In the rows, zero is written as 128.
Each path below is one point turned by a fixed rotation once a step. After each direction that follows a path, write how fast that rotation turns it, in degrees a step (0 if it stays still).
Each turn is a multiple of 5 degrees from 10 to 175, or 0.
Each row of a path follows its step; steps can be skipped.
Rotation 1:
step 0: [130 133 121 129 120 130 130 135 125 136 128 122 132 124 121 124 122 135
 140 131 124 131 123 123 132 132 121 124 129 138 123 132 127 134 130 122
 135]
step 1: [126 131 131 127 120 123 131 130 130 131 138 132 123 124 121 134 128 122
 141 139 135 138 125 127 131 129 128 121 129 126 125 134 130 133 126 124
 130]
step 2: [134 131 135 131 121 119 138 133 133 131 121 125 131 122 128 132 119 125
 129 140 132 123 127 125 129 128 131 125 132 126 124 128 135 138 126 123
 122]
step 3: [127 130 133 137 120 127 132 131 125 126 133 131 134 127 132 127 122 133
 134 127 141 116 126 127 127 127 135 127 127 131 123 136 130 134 135 120
 135]
step 4: [129 141 122 132 118 121 127 130 134 128 132 139 134 126 126 127 138 131
 135 129 130 124 137 126 128 125 133 127 130 129 121 133 125 134 130 123
 123]
step 5: [139 129 125 127 123 127 133 131 133 131 126 130 133 126 123 131 130 132
 140 129 125 127 134 131 131 122 128 137 123 125 119 127 138 136 133 130
 135]
step 6: [130 124 118 126 114 124 135 125 129 134 134 129 131 136 126 136 130 124
 132 125 130 124 124 127 137 128 126 126 125 129 130 127 136 133 131 118
 134]
step 7: [130 134 122 127 118 119 130 121 136 128 128 136 128 117 125 125 123 129
 132 123 131 133 117 132 132 132 132 129 134 131 130 127 136 135 126 123
 128]
step 8: [130 129 125 127 130 120 127 132 133 129 127 125 122 125 122 117 129 130
 134 127 137 122 124 129 125 127 126 126 129 118 125 130 136 141 125 117
 134]
step 9: [127 138 121 128 124 130 129 127 126 128 130 128 128 124 115 130 122 126
 131 131 132 116 122 121 134 121 128 133 125 126 124 130 121 137 124 120
 128]
[128 130 132 126 127 128 128 129 129 130 124 131 127 126 126 128 131 129
 127 128 130 130 131 128 128 129 127 128 129 124 131 128 130 130 128 131
 128]  120
Rotation 2:
step 0: [132 126 134 134 117 130 130 120 137 110 119 124 127 132 134 120 127 130
 125 124 136 126 125 128 125 128 128 119 135 125 127 128 125 125 129 127
 117]
step 1: [134 123 124 132 127 129 127 130 133 126 125 124 128 133 112 134 122 130
 131 125 128 127 130 127 127 129 118 121 133 129 107 132 122 125 134 126
 128]
step 2: [135 121 126 120 130 125 129 116 140 129 127 122 138 138 125 126 130 122
 125 136 132 132 121 128 135 125 128 132 122 132 126 140 127 126 133 132
 119]
step 3: [127 122 133 130 118 128 120 132 126 117 117 125 130 136 130 124 121 123
 120 132 133 127 123 122 123 128 131 132 132 115 124 134 123 121 129 122
 122]
step 4: [135 126 130 131 128 136 128 132 141 120 127 121 123 142 118 129 133 134
 123 120 127 124 125 127 131 137 121 126 129 130 124 131 123 122 132 125
 135]
step 5: [136 124 122 125 123 117 121 117 137 118 127 132 137 130 117 131 128 123
 124 133 133 127 126 127 128 131 122 124 128 131 127 135 125 126 125 140
 126]
step 6: [125 116 123 119 125 130 125 126 131 121 118 129 126 142 131 123 124 131
 127 130 130 132 118 127 122 127 124 127 128 125 116 130 128 130 121 119
 118]
step 7: [129 125 125 129 118 137 124 133 137 128 131 127 126 144 117 129 132 128
 122 126 133 121 130 116 130 120 131 130 126 131 123 137 125 123 132 126
 132]
step 8: [132 126 133 125 119 127 123 120 140 125 127 131 139 134 122 130 131 120
 117 132 120 130 123 132 122 140 126 121 128 124 131 137 130 124 127 127
 132]
step 9: [120 116 129 125 129 127 126 132 127 116 124 137 124 139 116 119 129 126
 126 132 133 122 122 132 129 135 122 132 128 126 122 126 121 127 120 129
 123]
[126 129 126 130 126 128 131 126 129 127 129 126 128 130 127 129 128 127
 130 128 128 126 128 127 132 126 129 129 125 131 133 129 126 129 128 130
 127]  140
[130 128 130 129 126 127 128 130 125 128 129 125 128 130 127 124 130 127
 127 127 128 125 127 130 127 133 129 127 129 126 132 127 129 126 128 130
 130]  80
Rotation 3:
step 0: [126 125 133 129 129 130 120 132 127 123 128 130 134 124 128 125 118 124
 129 131 125 127 142 122 129 134 118 137 134 127 125 131 136 119 128 134
 124]
step 1: [132 121 130 130 129 131 124 120 125 128 126 134 130 123 126 128 124 125
 141 134 124 123 135 132 126 130 140 131 136 132 125 119 140 128 127 132
 127]
step 2: [141 127 132 131 139 129 126 133 132 131 128 131 124 130 132 125 124 116
 122 133 134 122 137 134 126 128 130 129 140 130 129 123 130 135 125 128
 129]
step 3: [130 128 136 129 123 121 120 121 123 130 133 121 121 126 129 120 126 121
 127 132 134 130 135 128 121 135 133 129 134 128 142 131 128 132 129 123
 121]
step 4: [128 130 145 123 135 133 130 127 124 134 135 126 132 135 135 129 125 130
 136 126 131 131 135 130 126 132 135 132 131 133 130 127 120 126 136 121
 125]
step 5: [129 123 135 120 129 130 130 121 135 128 128 127 125 137 128 120 124 134
 132 119 140 124 128 121 122 127 125 140 132 131 123 125 128 134 127 127
 122]
step 6: [130 126 135 122 128 123 116 128 125 132 133 128 131 119 131 119 126 129
 135 119 128 123 132 125 127 120 122 136 131 135 122 137 123 129 124 131
 133]
step 7: [126 119 137 132 134 120 120 127 130 132 124 135 130 123 129 128 136 129
 137 125 136 124 125 132 133 129 129 132 132 134 126 126 130 116 125 134
 119]
step 8: [131 122 133 120 130 126 127 134 123 133 119 132 125 135 125 122 121 120
 129 136 131 126 128 134 136 124 123 135 135 131 126 132 136 120 132 131
 126]
step 9: [134 124 133 121 128 124 124 130 126 125 131 121 124 124 127 127 120 129
 136 133 124 126 126 131 121 119 128 122 140 128 135 123 136 127 132 136
 119]
[130 128 129 127 130 125 131 126 125 127 128 131 128 127 131 131 131 129
 129 131 127 128 128 126 129 129 129 129 126 129 126 126 128 128 128 126
 127]  120
Rotation 4:
step 0: [126 132 125 135 123 125 135 124 140 129 135 124 123 125 127 138 125 129
 131 116 129 125 127 120 126 131 132 128 125 138 137 136 134 135 131 128
 123]
step 1: [124 128 122 131 132 142 121 138 127 125 129 133 124 118 128 133 126 131
 125 124 140 120 127 126 121 128 121 122 133 126 127 129 138 123 136 130
 127]
step 2: [125 120 132 130 125 136 123 119 131 133 122 129 129 132 130 119 120 133
 129 121 127 126 130 122 129 122 132 115 131 140 137 134 131 122 126 130
 132]
step 3: [124 128 118 137 124 125 124 133 124 129 142 125 120 132 125 121 127 134
 119 129 131 125 128 129 125 126 138 124 125 130 131 133 131 138 138 129
 133]
step 4: [126 124 128 125 136 132 122 126 128 124 122 122 132 132 136 124 127 132
 128 129 137 121 110 126 135 134 133 121 133 124 123 129 129 126 137 130
 134]
step 5: [122 127 131 131 117 121 126 128 140 131 123 119 134 127 125 125 132 133
 126 130 116 124 123 135 129 123 130 126 136 131 139 130 130 131 134 129
 134]
step 6: [122 131 115 128 128 129 131 133 130 134 126 120 115 126 128 133 122 131
 129 118 128 132 113 132 130 133 129 135 125 125 129 129 132 133 136 125
 125]
step 7: [126 121 126 126 126 136 124 129 132 129 126 126 140 122 131 135 124 133
 133 121 125 122 128 127 136 125 117 119 132 124 124 120 140 132 134 126
 128]
step 8: [123 130 133 131 122 132 127 125 133 139 131 125 128 122 116 123 115 128
 124 125 124 138 128 123 128 121 130 129 123 129 136 128 136 121 135 124
 135]
step 9: [117 134 121 130 129 129 127 128 119 128 129 132 128 128 128 119 120 130
 131 123 132 126 127 127 130 124 138 125 126 125 116 127 140 139 133 129
 122]
[128 129 130 126 127 126 129 127 127 129 128 128 126 130 129 127 131 124
 129 130 126 123 124 130 127 129 129 127 128 126 129 129 127 129 130 125
 129]  55
Rotation 5:
step 0: [125 134 121 133 122 125 131 133 130 125 129 127 128 132 130 123 124 127
 121 124 137 130 133 126 120 133 113 120 120 130 131 141 125 128 126 136
 128]
step 1: [129 127 134 133 121 133 120 129 139 117 129 129 125 130 123 132 134 125
 134 127 131 141 133 130 126 120 121 132 124 124 125 127 136 118 129 133
 127]
step 2: [137 129 130 129 126 137 121 120 128 130 131 128 130 136 134 125 121 131
 135 124 120 128 131 138 123 129 129 144 139 125 131 126 128 128 124 127
 127]
step 3: [136 132 126 124 140 132 131 125 129 135 128 124 126 129 123 130 123 122
 135 125 129 119 132 131 119 127 131 119 125 125 125 117 126 139 126 118
 130]
step 4: [126 123 123 126 143 127 136 132 117 123 132 135 132 122 124 125 127 133
 124 134 131 131 124 125 129 117 132 125 132 131 120 120 134 130 132 130
 128]
step 5: [116 128 126 126 125 131 125 130 123 129 129 135 130 119 128 123 130 125
 128 135 138 126 124 121 137 136 132 131 138 128 132 131 116 125 136 128
 134]
step 6: [120 127 124 128 119 118 133 128 139 138 124 125 127 117 128 131 130 127
 124 123 131 130 132 130 130 141 120 123 134 131 132 129 132 130 127 136
 123]
step 7: [122 123 129 126 125 124 118 128 128 123 125 133 125 134 131 124 125 124
 133 123 123 138 129 130 132 131 123 124 114 131 123 135 134 128 119 133
 117]
step 8: [134 138 135 125 128 134 119 129 133 124 129 129 131 139 127 131 134 133
 130 137 122 134 119 135 124 133 127 134 123 116 130 131 133 132 128 130
 132]
step 9: [129 126 124 132 125 127 138 129 128 126 127 119 135 136 123 132 127 133
 136 133 122 131 137 132 120 124 135 131 130 125 136 122 124 132 121 116
 133]
[129 128 130 127 128 128 125 127 126 128 129 131 130 129 131 124 125 130
 127 126 129 126 128 126 126 132 130 130 126 127 127 129 126 127 128 129
 131]  135
[125 128 130 128 127 124 127 131 128 132 128 130 129 130 130 129 129 130
 128 129 130 129 126 131 130 129 131 125 127 126 130 129 129 128 127 127
 126]  40
Rotation 6:
step 0: [134 116 132 123 130 126 124 128 122 133 130 120 130 129 123 134 127 139
 133 124 126 127 136 132 139 127 123 119 126 120 133 139 132 128 125 132
 137]
step 1: [124 127 133 120 134 129 124 122 125 130 141 137 136 122 123 131 128 136
 121 121 130 133 128 134 131 129 132 122 130 126 136 123 124 123 119 136
 137]
step 2: [131 124 121 118 132 128 125 117 136 131 139 140 122 126 122 129 129 128
 135 129 128 136 132 130 127 129 121 119 126 130 131 118 123 136 131 124
 128]
step 3: [126 132 122 125 130 136 130 117 128 134 135 124 128 131 122 134 123 123
 123 134 133 130 126 125 131 129 130 120 126 120 133 131 135 146 128 121
 124]
step 4: [127 126 127 127 132 129 111 130 130 133 139 125 130 133 122 122 119 128
 123 120 133 130 119 119 125 129 134 129 130 133 131 137 126 138 128 123
 125]
step 5: [126 137 129 128 131 123 122 122 122 127 130 134 125 131 122 130 120 129
 134 126 134 138 131 114 118 122 125 140 124 125 131 136 119 129 128 127
 128]
step 6: [126 134 128 134 128 123 126 128 120 124 132 127 130 127 131 128 139 128
 132 120 124 129 123 118 128 127 116 136 124 117 138 126 129 139 136 129
 124]
step 7: [137 137 130 132 120 129 118 136 116 129 138 125 128 128 125 126 135 123
 125 125 126 119 135 128 127 121 131 133 127 123 125 124 129 136 134 129
 139]
step 8: [128 129 134 123 121 134 124 134 127 126 134 131 140 135 121 134 134 119
 130 122 128 125 130 132 125 120 131 128 115 121 124 128 119 119 134 125
 126]
step 9: [128 124 138 123 128 121 132 133 126 126 129 119 123 128 121 131 131 127
 141 120 138 125 129 132 137 118 124 117 119 123 130 129 124 126 130 126
 126]
[126 129 130 130 131 127 126 128 126 130 130 125 128 126 127 125 130 129
 125 125 130 127 127 130 129 128 131 128 130 129 127 126 131 129 127 129
 128]  120
[130 128 129 127 125 128 128 130 128 126 130 128 129 127 130 127 125 127
 124 128 128 124 127 125 130 128 128 126 130 129 130 129 127 130 127 131
 130]  115
Rotation 7:
step 0: [125 126 125 128 120 129 136 122 122 139 130 134 126 128 134 120 131 131
 129 134 131 123 123 124 126 133 127 127 125 128 131 122 122 123 133 123
 130]
step 1: [126 126 135 135 128 126 127 120 136 131 128 131 120 120 134 126 136 133
 120 130 127 126 125 129 129 124 132 128 131 123 133 119 123 123 122 127
 127]
step 2: [123 124 137 130 124 126 133 126 134 139 134 131 129 129 137 125 128 128
 123 128 130 121 128 124 131 125 128 127 115 122 128 133 128 128 128 129
 134]
step 3: [126 126 129 135 127 131 126 121 126 133 125 129 122 130 132 119 126 133
 125 128 125 128 115 128 128 122 127 121 124 123 129 124 136 121 131 124
 133]
step 4: [127 128 138 132 125 124 120 127 138 126 123 125 128 127 129 122 130 129
 126 126 130 125 121 133 126 121 127 120 119 120 129 130 120 129 126 134
 129]
step 5: [128 129 133 123 121 127 129 131 124 132 126 131 131 129 131 113 124 127
 134 130 124 123 121 127 126 133 127 123 118 124 124 129 125 123 129 126
 135]
step 6: [130 124 127 129 121 126 124 127 133 123 120 131 124 125 126 118 127 138
 125 134 128 126 121 127 128 127 134 122 133 125 130 121 119 122 127 127
 128]
step 7: [131 129 141 124 121 121 128 129 134 134 129 131 129 127 135 122 130 131
 125 132 130 124 137 125 125 130 136 124 125 123 126 127 119 129 130 130
 133]
step 8: [125 122 129 127 117 126 134 125 120 138 127 132 123 130 133 122 129 135
 122 135 129 129 123 122 124 130 129 127 129 124 132 122 130 125 133 127
 134]
step 9: [121 130 137 134 128 125 125 123 131 133 126 128 120 126 132 130 135 132
 121 136 131 130 127 131 125 119 133 124 128 122 135 122 122 126 124 128
 128]
[128 126 127 132 128 126 127 129 128 127 127 130 125 128 125 128 128 130
 126 129 124 130 126 129 128 130 124 131 130 128 128 125 130 127 129 130
 128]  140
[126 131 127 129 128 131 125 131 127 128 127 125 127 131 125 126 126 125
 128 129 128 128 126 131 127 126 126 125 125 128 127 128 128 127 127 129
 127]  55
[128 129 125 128 129 128 128 123 130 127 124 127 127 128 126 127 127 128
 126 126 131 129 128 132 127 127 130 128 130 129 129 127 127 127 126 124
 130]  135
